In the rows, zero is written as 128.
These are runs of 6 systems, one row a step. Runs of the same system follow the same rule from any start.
X, path 1:
[[153 164 161 159 147 138 133  87 137 126 130 141 162 112 123 130 117 117
  112 145 180  95 126 177 118 127]
 [124 161  96 101 160 132 141 143 140 150 151  99 105 113 165 150 171 158
  140 113 165 119 142 127 127 144]
 [122  85 111 115 119 112  98 147 100 141 112 109  82 139 155 108 111 142
  111 123  92 132 120  77 141 135]
 [133 105 156 153  96 145 123 124 147 122 108 135 151 134 110  96  95 100
  136 124 113 101  91 137 138  81]
 [121 143 142 111 130 107 154 118 160 115 166 149 155 125 109 155 161 125
  178 141 168 130 134 129 120 107]
 [137 125 147 126 146  82 115 109  78 128 152 123 106 125 148 149 136 144
  101 163 141 138 165 108 129 170]
 [148 138 136 156 128 158 113 119 118 139 106  85 113 111 163  94 109 122
   81 115 135  99 107 160 154 128]
 [120 135  85  91 125 144 135 146 189 134 124 116 116 121 135 120 146 128
  172  93 147 124  86 112 136  94]
 [122  83 129 107 126  75 114 133 115 130 134 162 118 156 119 136 112 138
  159 158 109 128 136  55 109 124]
 [144 110 199 185 110 132 127 108  95 128 138 127 156 134 124 121  99 118
  107 162 133  90 143 159 130 111]
 [128 167 137 119 121 146 145 119 150 123 161  91 134  94 145 149 182 128
  133 116 186 135 125 173 158 117]]
U, path 2 (11 x 26):
[[126 157  87 112 153  97 117 132 142 151 148 134 106 115 124 149 124 127
  136 126 112 149 127 114 103 168]
 [115 110 152 123 122 126 101 126  98 141 117 143 145 118 126 158 119 130
   88 151 118  97 153 135 107 149]
 [114  84 155 120  97 155 134 146 140 118 121 116 138 130 132 128 141 129
  145 121 129 105 124 129 140  78]
 [131 153 130 131 124 115 151 115 136 115 157 113 117 126 120 123 160 123
  163 125 136 181 123 130 163 120]
 [150 170 115 144 144 123 140 101 108 112 121 141 140 132 126 114 122 117
   82 128 143 146 131 160 128 167]
 [129 122  91 118 134 155 123 158 149 144 107 142 128 139 135 119  99 130
  109 100 109  94 110 135  90 125]
 [101 108 119 103 117 113 105 156 132 157 149 132 112 122 119 163 137 143
  165 135  95 138 139  89 111 128]
 [112 107 174 124 102 111 119 104  91 104 129 127 152 112 117 155 153 122
  110 164 149 134 157 129 156 138]
 [137 131 143 134 116 162 160 117 150  95 115 110 148 127 135  99 142 110
  118 106 161 111 105 173 158  93]
 [148 182  90 137 150 129 153 141 157 145 158 121 101 141 134 105 129 128
  153  95 104 170 108 145 119 130]
 [133 140 105 126 141 110 104 127  90 140 124 163 121 140 116 141 102 138
   89 140  98 156 147 118  91 182]]
F, path 3 (11 x 26):
[[130 106 125  72  67 169 139 162 104  93 125 173 177 166 140 133 156 138
   57 105 160 122 124 162 101  99]
 [ 74  96  84  88 129 177 124 181 179 144  98 145 130 133 104 165 148 161
  198  95 114 128 137  93 102 101]
 [ 63 107  95 113 144  91 114 124 109 121 100 105 131  74  97 184 142 106
  115 152 100 125 171 102 159 220]
 [117  96 119 111  24 110 123 159  84 104 169 137 188 129 120 143 143 103
   60 146 165 108 101 139 154 141]
 [105 135 106  75  79 137 134 187 172 147 185 173 156 144 102 167 159 139
  190 106 108 161 115 120  83  81]
 [ 77 142  96  54 176 114 137 129 134 109  99 145 116  91 111 194 171 120
  105 113  75 171 187 141  99 197]
 [ 94  68  90  84  65 161 126 161  92  80  84 133 175 126 130 138 142 115
   25 116 161  88 122 143 149 156]
 [ 71  81  83 112  51 147 118 201 162 154 141 156 181 141  78 156 135 141
  201 124 126 103 100  71 121  89]
 [ 67 134 115  89 138  60 118 135 116 135 160 143 135  84  82 222 170 110
  158 162  70 170 192 101 120 205]
 [113 109 119  57  51 126 128 151  74  75 155 137 167 110 144 173 181 107
    4 124 160 147 139 186 137 167]
 [ 88 104  57  58  55 195 145 222 191 123 136 165 175 153 107 149 162 142
  159  66 135 129  86 129  99  70]]
N, path 4:
[[126 118 117 145  76 182 146 129 108  90 104 133 164 170 110  99 160 163
  149 124 205 166 114 110 185  87]
 [136 174 104  81 161  84 152  90 156 108 127 117 139  99 159 128 169 104
  111 129 202  84 112 131 146 150]
 [140 107 128 132 151  78  99 121 113 135 147 125  92 100 137 153  73 103
   67 145  87 116 133 141  89 189]
 [129 108 151 173  87 196  90 159 128 163 137 136 135 134 109 139  85 149
  136 121 102 141 117 158  97  91]
 [123 156 148 107 124 135 150 131 148 149 122 118 138 146 147  95 180 134
  188 113 117 113 119 107 156  65]
 [127 110 143 111 147  67 156  92  87  79 109 131 119 144 133 109 152 116
  109 150 124 140 157  95 166 154]
 [139 114 127 163 126 158 119 114 121  95 137 132 137 109 109 162  99 139
   88 140 194 150 136 174 116 158]
 [145 171 106 132 142 147 111 146 173 182 164 103 108 103 155 134 119 134
  147 106 142 105  97 149 103 117]
 [130 116 135 117 116  84 120 143 101 155 121 129 111 155 150  84 116 114
  122 131  51 106 115  82 134 119]
 [118  76 173 138  86 148 133 120 102  82 103 152 167 148 100 129 127 124
  115 144 139 135 141 137 141  99]
 [129 156 150 116 157 146 137  97 164 121 139 108 123  95 136 158 166 139
  160 125 187 136 139 157 134 113]]
D, path 5, 11 rows:
[[141 122 126 124 171 107 161 129 166 117 148  93  80 116 154 121 126 112
  143 104 105 123 123 147 122 125]
 [120 112  97 110 129  93  96 112 141 128 105 135 109 116 114 122 101 116
  139 139 123 141  97  73 137 145]
 [122 117 122 131  92 146 127 141 105 132  99 155 174 163 121 103 131 137
  117 137 150  90 120 101 139 110]
 [141 117 169 157 129 133 145 140 116 143 170  97 119 135 156 132 143 146
  144 139 147  98 151 141 135 102]
 [156 163 147 142 138 108 100  94 117 146 155 108  93 100 142 129 118 123
  116 137 127 171 121 146 133 142]
 [145 155 103 110 125 129 137 114 144 109  99 150 138 137 123  89 117  98
   97 102 114 141  89 149 127 125]
 [119  89 107 105 140 114 158 147 171 110 122 128 123 142 136 119 127 122
  160 114 139  81 109  98 123 100]
 [124 103 133 135 134 106  91 122 108 155 129 125 110 129 139 138 115 160
  150 163 157 107 136  64 132 132]
 [146 150 153 171  97 155 110 121  69 152 120 124 145 148 138  99 125 143
   94 144 130 131 133 139 152 125]
 [149 154 154 145 120 128 163 129 143 125 169  94 119 121 150 105 146 103
  123 108 114 132 110 182 145 101]
 [150 143 113  92 158  73 125  96 173 114 147 133  95 106 135 129 120 101
  137 124 142 146  94 118 112 136]]
D, path 6 (11 x 26):
[[126 147 139  95 188 103 113  85 120 118 136 150  97 111 119 192 152 159
  151 155 149 195 187 113  94 169]
 [112 126  91 159 128 208 125 132 104  97  55 152 151 144  84 120 100 141
   82 102 110 181 146 162 126 165]
 [ 69 108  93 125 103 170 173 209 171 138 149  91 153 107 110 162 162 118
  162  85  93  95 137 159 141 125]
 [ 95 131 125  90 141  54 110 124 107 138 177 135 125  87 116 217 163 125
  137 173 129 140 181  99 112 195]
 [125 120 159 141 110 168 107 103  78  92  81 195 176 142  72 147 100 124
   65 144 108 179 165 175  94 153]
 [ 90 127 136 127 131 213 174 181 188 122 125 120 151 120 104 157 158 128
  173  72  83 137 150 199 107  80]
 [ 81 148  82  83 184  84 134 132 147 138 149 113  96  87 119 206 181 140
  177 136 121 164 183  92 122 198]
 [100 107  96 144 108 145 115 122  61  86  73 179 174 136  60 152 100 128
   62 149 119 172 167 133 128 210]
 [ 81  91 142 144  75 215 160 206 153 122 148 128 187 124  87 174 141 123
  140  92  96 108 151 206 109  90]
 [ 88 164 139  70 170  95 124 134 147 158 186 118 105  72 130 233 198 143
  170 140 108 158 198 138  94 164]
 [108 142 116 121 155 136 116  86  75  80  58 187 146 124  64 156 111 119
   63 143  94 215 187 150 110 216]]
A, path 7 (11 x 26):
[[138 131 147 139 131 156 142 132  93 123 141 112  98 152 145 127 162 173
  140 124 132 188 164 131 146 116]
 [122 147  95 101 127 129 113 130 106 140 112  89 106 109 167 120 161 140
   97 118 150 128 125 109 171 155]
 [133 126 104 112 138  91 123 116 148 122 119 125 132 108 139 117 107  95
   98 129 148  76  95 122 129 148]
 [153 103 156 140 128 114 128 116 148 117 140 162 134 144 117 122  85 112
  131 136 124 112 112 139  83  98]
 [142 120 171 145 121 152 127 131 117 139 137 137 116 156 131 119 127 153
  159 130 107 154 142 127 117  81]
 [119 134 138 127 137 138 139 130 106 134 116  89 106 128 153 115 168 145
  139 122 118 140 149 118 173 123]
 [126 119 111 122 139 115 135 119 125 109 117  90 112 106 148 122 135 115
   97 123 148 114 124 133 165 156]
 [154 123 118 138 132 120 117 116 144 117 136 137 122 124 133 122  90 118
  103 127 160 114  97 139 108 131]
 [157 133 146 129 130 120 123 121 135 140 140 161 121 157 134 111 107 138
  141 130 125 127 115 118  89  93]
 [127 113 163 115 128 129 133 128 110 131 116 128 116 150 145 113 146 143
  144 130 100 130 144 107 134  93]
 [116 104 147 136 126 137 132 127 116 121 112  82 111 110 147 120 145 128
  125 126 124 118 137 128 174 122]]
N, path 8, 11 rows:
[[139 110 121 108 111 154 107 118 124 112 101 139 125 144 141 120 129 156
  119 123 176 140 113 105 132 103]
 [118 142 133 117 141 129 126 119 126 141 107 111 142 107 147 132 146 121
  109 134 150  73 137 136 140 140]
 [125 114 151 149 126 102 131 130 121 131 160 102 114 106 128 141 117 105
  121 138  95 124 136 148 135 145]
 [147 137 144 151 108 140 110 118 124 136 145 136 121 135 116 121 109 136
  143 131 128 171 116 133 126 107]
 [147 154 130 121 138 136 142 119 126 130 116 144 137 156 144 100 140 141
  127 123 146 120 123 125 124 107]
 [130  95 136 118 142 115 145 128 123 104 119 116 114 133 149 123 129 125
  110 126 136 101 134 124 132 129]
 [123 103 143 141 118 133 100 121 126 133 135 107 120 104 128 145 114 131
  128 142 145 121 128 128 138 130]
 [133 161 146 142 118 126 116 122 118 160 148 123 139 120 131 128 135 128
  132 139 127 123 128 139 134 125]
 [148 136 146 130 124 117 146 126 114 118 141 131 123 147 138 105 134 120
  112 123 108 141 126 141 129 116]
 [145 108 138 130 131 140 128 114 133 102 113 128 114 137 135 113 115 133
  120 122 148 141 118 132 129 109]
 [132 126 136 139 145 133 118 117 134 139 118 116 125 120 142 127 120 138
  133 136 154  94 129 120 130 125]]
U, path 9 (11 x 26):
[[149 126 109 116 134 139  90 106  96 134  96 105  82 134 170 105 129 166
   98 127 165 154 119  90 155 138]
 [102 133 114 130 158 119 126 124 128 152  69  98 122 116 142  99 130 117
  134 125  94  67 129  93 164 147]
 [125 103 155 153 161  70 152 122 151 133 154 128 122 129 117 132 107 107
  175 154 102  81 138 105 113 125]
 [162 107 181 162 133 119 103  88 129 118 155 139 115 125 125 139  94 140
  141 162 175 139 126 133 110 105]
 [153 146 135 155 128 170 108 112 114 150 102 115 122 147 155  91 127 165
  134 129 180 121 114 113 150  98]
 [131 139  94 137 159 104 151 136 117 144 116 103  95 153 156  88 136 146
  150 123 123 110 127  75 156 141]
 [131 103 133 141 166  71 118 102 130 127 121 119 100 113 130 126  89 110
  128 155 113  97 130  94 126 162]
 [137 112 174 156 138 127  96 103 144 156 119 130 132 111 129 131  90 126
  150 156 145  72 121 119 111 100]
 [150 126 162 156 138 129 131 120 122 148 147 117 112 156 152 110 135 164
  179 147 161 119 132  95 136  82]
 [155 123 135 155 158 107 133  91 101 114 117 104  88 145 152  96 124 150
  132 145 164 146 131  92 164 137]
 [140 132 114 161 165 120 117 102 137 141  84 108 114 121 141  88  87 122
  127 134 139  78 106 105 145 142]]
X, path 10 (11 x 26):
[[139 123 101 104 129  92 122 129 125 127 137  99  83 120 162 108 128 120
  108 117 120 138 102 104 151 144]
 [152 110 129 133 130 130 107 119 152 133 107 138 111 139 136  96  85 125
  136 120 129 113  86 108 114  93]
 [123 121 147 133 126 135 130 130 151 143 131 146 152 143 119 134 132 143
  179 142 157  93 129 107 114  87]
 [119 100 163 132 114  97 136 129  92 124 162 116 133 131 135 150 154 139
  134 163 146 115 160 109 145 131]
 [144 120 156 139 110 114 115 107 104 113 143  89 116  99 152 124 129 107
   83 140 148 126 120 154 166 141]
 [146 158 106 100 142 121 115 108 169 134 126 105 105 100 155 112 132 112
  126 107 156 122  83 133 140 120]
 [137 115 107 105 156 102 117 132 152 150 120 139  95 149 148 111 114 148
  166 130 129 105 111  65 106 112]
 [133  75 168 168 113 132 121 139 110 140 131 131 132 156 132 117  99 148
  151 154 132  85 135  96 123  89]
 [120 112 171 141  82 131 135 123 118 118 162 107 161 115 127 145 157 121
  140 151 172 110 132 146 166  99]
 [134 137 136  86 119  68 122  98 117 109 159 106 115  95 153 143 166 107
  103 146 164 139 122 122 160 149]
 [167 134 128 117 164  95 104  94 137 133 117 106  75 110 174  98  98 117
   94 125 136 109  97 118 127 138]]
F, path 11, 11 rows:
[[108 109 139 157 100 106 139 152 135 140 149 130 146 133  94 126 116 106
  173 142  82 118 121 111 139 115]
 [126 150 164 120 128 102 128  98 107 113 144 155 143 123 104 156 149 120
  126 152 118 175 159 145 122 143]
 [143 140 116  94 118 159 132 129 118 107 131 139 137 137 151 137 159 151
   87 111 183 146 130 154 117 124]
 [114 110  75 105 136 153 131 163 172 134 112 119 109 130 133 128 124 141
  153  93 131 116 105 110 119 119]
 [ 97 110 113 131 140  94 114 127 130 139 103 122 128 107 106 136 107  98
  132 142  77 106 132 101 136 169]
 [126 117 161 137  79 108 120 125  78 128 143 144 169 137 120 131 133 115
   92 161 128 108 134 128 142 133]
 [130 134 146 114 103 147 137 147 134 136 170 139 138 142 127 150 163 150
  161 122 144 153 137 139 113  86]
 [114 147 102  94 166 137 140 123 157 114 124 118 101 101 125 158 155 131
  136 103 122 171 146 149 119 154]
 [119 112  81 111 117 134 130 134 126 101  91 130 140 123 128 117 113 109
   67 111 140 109 110 135 137 161]
 [113  95 109 128  89 124 115 161 130 147 120 157 157 156 109 116 104 128
  149 136 117  89 105  81 118 104]
 [100 123 161 122 132  93 110 124 110 155 146 134 128 115 112 169 145 133
  162 164  90 135 168  99 121 140]]
A, path 12:
[[136 170 147 140 163  88 141  99 136 152 134 123 121 130 131 110 146 125
  181 147 125 123 134  96 147 121]
 [127 100 166 107 129 121 157 116  89  79 112 128 137 139 146 128 158 121
   76 133 128 121 163 151 140 132]
 [133  97 113 141  97 172  97 155 139 140 136  90 102 108 148 131 102 138
  110 106 141 128  96 146 135 114]
 [153 178 117 145 169  92 131 103 159 156 145 125 104 123 131 107 111 120
  167 131 125 132 106 114 123 133]
 [143 113 158 101 143 111 154 102  97  85  96 172 140 169 132 108 139 127
   94 137 122 131 153 126 112 118]
 [121  70 135 129  87 178 105 162 122 133 119 106 116 134 147 127 119 156
  126 118 141 111 117 116 139  88]
 [133 154 138 156 155  94 126 113 152 163 162  81  95  96 143 125 128 119
  178 142 126 115 121 111 156 133]
 [149 142 166 118 151  98 153  84 100  86 120 139 131 132 138 115 140 104
   75 139 123 142 148 163 132 148]
 [145  96 110 121  94 188 113 154 127 118 111 129 119 147 149 109 105 150
   87  92 146 133  97 147 117  96]
 [140 138 108 134 159 106 119 129 170 168 141 114  86 131 142 111 109 141
  197 125 124 117 101  76 122 107]
 [132 117 189 117 161  76 145  77  90  98 106 148 132 143 131 117 145 118
  120 165 117 120 168 111 139 130]]

Which system made each of these runs?
path 13, 2 rows:
[[118 152 154 146 137 164 145 124  91 132 113  90 143 116 154 128 169 139
   92 126 142 103 169 169 165 143]
 [109 114  79 101 129 132 141 147 152 105 124  78  93  99 141 129 149 115
  119  93 125 152 110 135 167 149]]
 -> X
path 14 (2 x 26):
[[156 169  85 155 192 138 147 111 179 141  91 166 118 164 118  80  80 141
  177 107 137 124  96 103  91 114]
 [116  59 100 118 151  96 157 170 120 128 123 160 133 181 138 129 108 156
  143 144 132  40 150  58  89 130]]
 -> N
path 15:
[[162 125 102 109 146 117 152 114 152  77 133 139  87 144 132 104 112 119
  114 100 133 191 100 137 118 127]
 [146 116 128  92 140 153  91  99 134 120  82 166 117 152 139 121 117 164
  128 128 169 141 117  91 100  96]]
 -> A
path 16 (2 x 26):
[[155 121 130 147 152  98 128 134 165 157 129 147  98 156 127  87  68 113
  170 119  62 109  92  98  89  96]
 [132  92 193 143 138 114 153  92  98  89  95 148 124 172 113  93 137 135
  167 148 102 159 160  96 149  84]]
 -> A
path 17:
[[116 133 103 119 101 116 121 157  64 160 112 120 140 154 159  96 144 140
   83 134 103  89 135  89 156 153]
 [112  75 177 112  98 107 148 146 134 118 155 107 123 133 138 127 154 115
  166 136 102 104 132 110 152  73]]
 -> F
path 18 (2 x 26):
[[ 99  94 130 105 111 142 144 134 128  85 135 116 151 108 120 173 167 130
  111 132 183 123 152 150 146 140]
 [123 176 108 112 143 119 100 112 152 154 148  94 103  69 133 157 144 114
  132 121 130 160 118 148 139 162]]
 -> N
path 19 (2 x 26):
[[118  83 171 100 135 130  81  94 191 118  89 156 113  97  96 146  84 103
  174 130  95 138 101 118  95  74]
 [119 180 161 157 143 159 125 105 124 158 138 152 168 138 102 159 165 171
  198 158 177 143 169 124 123 108]]
 -> U
path 20, 2 rows:
[[104 115 143 143 102 128 104 120 113 125 146 124 147 101 100 170 133 128
  135 156 149 149 147 132 144 150]
 [134 173 121 128 119  96 130 117 104 137 141 119 145 112 133 119 143  98
   85 136 120 121 124 147 152 168]]
 -> X
path 21, 2 rows:
[[142  72 103 150  87 123 105 128 113  91 128 112 111 123 122 115  79 119
   83 134 168 147  90 118 155 148]
 [133 158 110 117  81 108  87 142 139 183 146 154 146 140 120 107 119 124
  164 132 113 129  76  81 123  96]]
 -> F
path 22, 2 rows:
[[114 143 101 110 126 112 109 171 111 199 145  78 100 113 180 123 152 138
  122 120  88  75 126  94 147 144]
 [109 101 152 139  55 107 123 135  82 113 123 127 160 132 104 104 126  86
   95 143  69 143 115 130 178 129]]
 -> N
path 23, 2 rows:
[[151 140 134 146 184  94 159 111 139 113 159 145 105 139 124 141 110 130
  137 136 130 140 152 144  86 154]
 [131 100  99 128 119 154 104 142 141 122 108 143  99 138 110 121  87 136
  124 105  97 176 106 116 107 126]]
 -> D
path 24:
[[ 91 103 153  89 140 126  87 101 141 133  59 172 138 122  92 145 122 127
  168 142  80 141 145  81 109 110]
 [ 85 147 136 146 159 159 162 134 103 125 110 142 167 139  95 164 171 157
  155 140 126 133 206 140 128 158]]
 -> N
path 25:
[[150 129 152 152 149 175 143 111 100 115 121 134 119 168 146 122 151 193
  145 134 197 153 164 123 132  98]
 [142 151 107 176 143 171 127 136 121 143 139  64  89 109 154 119 121 149
  110 106 148 150 127 164 156 154]]
 -> D
path 26 (2 x 26):
[[121  84 134 105 126 126 129 116 127  88 122 150 125 140 114 153 141 151
  146 140 166 162 145  99 126 119]
 [115 123 143 142 126 110 103 107 103 139 117 127 153 103 119 148 113 114
   94 161 138  87 140 131 135 164]]
 -> X
path 27 (2 x 26):
[[137 116 138 113 166 118 134  94 159  98  95 167 113 142 105 120 101 121
  150 126 115 156 125 116  98 113]
 [118 137 136 177 159 149 127 123 130 151 121 141 149 130 103 149 106 149
  158 150 144 100 161 130 107 144]]
 -> X
path 28, 2 rows:
[[112 134  89 141 118 116  73 114 130 154  93 144 125 116  86 125  84 120
  147 143 104 162 100  77 137 162]
 [139 161 119 168 125 126 170 141 122 140 127 170 186 177 107  91 111 114
  129 131 117  79 121 135 108 120]]
 -> X
path 29 (2 x 26):
[[139 121 157 141 103 114  87 106  85 140 122 164 148 141 114 130 103 137
  109 167 139 127 131 104 117 133]
 [139 141 162 128 118 166 145 137 125 126 149 130 152 130 142 144 155 140
  110 119 152 112 147 183 110 100]]
 -> N
path 30:
[[144 118 119 159 125 161 200 160 138 105 143 150 173 190 130 103 129 146
  132 113 181  70 127 152 107  92]
 [130  74 128 110 129  90 120 164 134 136 194 108  57 131 145 165 127 156
  168 130  98 170 141  92 104 120]]
 -> A
path 31 (2 x 26):
[[142 145 107 147 160 142 125 105 143 117 123 122 113 118 126 136 112 143
  131 126 176 148 126 136 125 151]
 [148 127  94 144 127 117 112 134 125 141 129 120 106 138 144 104  95 132
  111 125 139 118  98 106 130 142]]
 -> F
path 32:
[[118 155 116 102 154  94 152 129 153 148 121 138 131 143 133 106 156 121
  182 125 105  98 122  80 133 109]
 [142 116 158 131 180  84 140  94 123 104 147 136 103 123 129 155 119 132
  130 157 146 136 164 129 103 156]]
 -> U
path 33, 2 rows:
[[ 83 111 138 163 151 128 148 163 154 162 146 105 146 102 109 169 124 121
  175 139  93  56 165 136 117 143]
 [117 151 142 139 121  89  99 124  85 159 164 155 129 127  93 166 128 134
  147 168  79 184 165 103 112 167]]
 -> D
path 34, 2 rows:
[[123 105 138 152 165 137  98 142 134 176 152 117  94 123 143 169 109 184
  176 149 153 102 161  93  87 129]
 [123  76 172 174 104 119 103 119  72 135 138  81 111 124 142 129 128 155
  130 171 158 113 151  91 180 128]]
 -> U
path 35:
[[134 143 175 151  99 173  78 141  85 183 145 185 163 153 111 165 110 173
  120 157 113 142 160 143  60 109]
 [ 93 175 108 132  95 140 144 184  99 189 144 101 151 146 130 112 183 134
  162 114  56 122 142 110 165 128]]
 -> A
path 36, 2 rows:
[[119 153  86 148 159  99 122 129 134 151 136 110 123  97 122 144 105 109
  114 134 119 101 130 130 125 196]
 [152 150  96 150 122 144 135 167 133 162 158 125 109 153 144 102 103 136
  123 100  98 129 104 141 104 122]]
 -> X
path 37 (2 x 26):
[[161 178  89  97 131  92 124 126  94 136 166 195 157 159 137 150 128 146
   72 143 181 129 132 128  64 176]
 [128  93 105  78 114 175 122 183 144 124 130 125 106 122 163 148 120 135
   65  77 100 115 119 176  78 118]]
 -> N
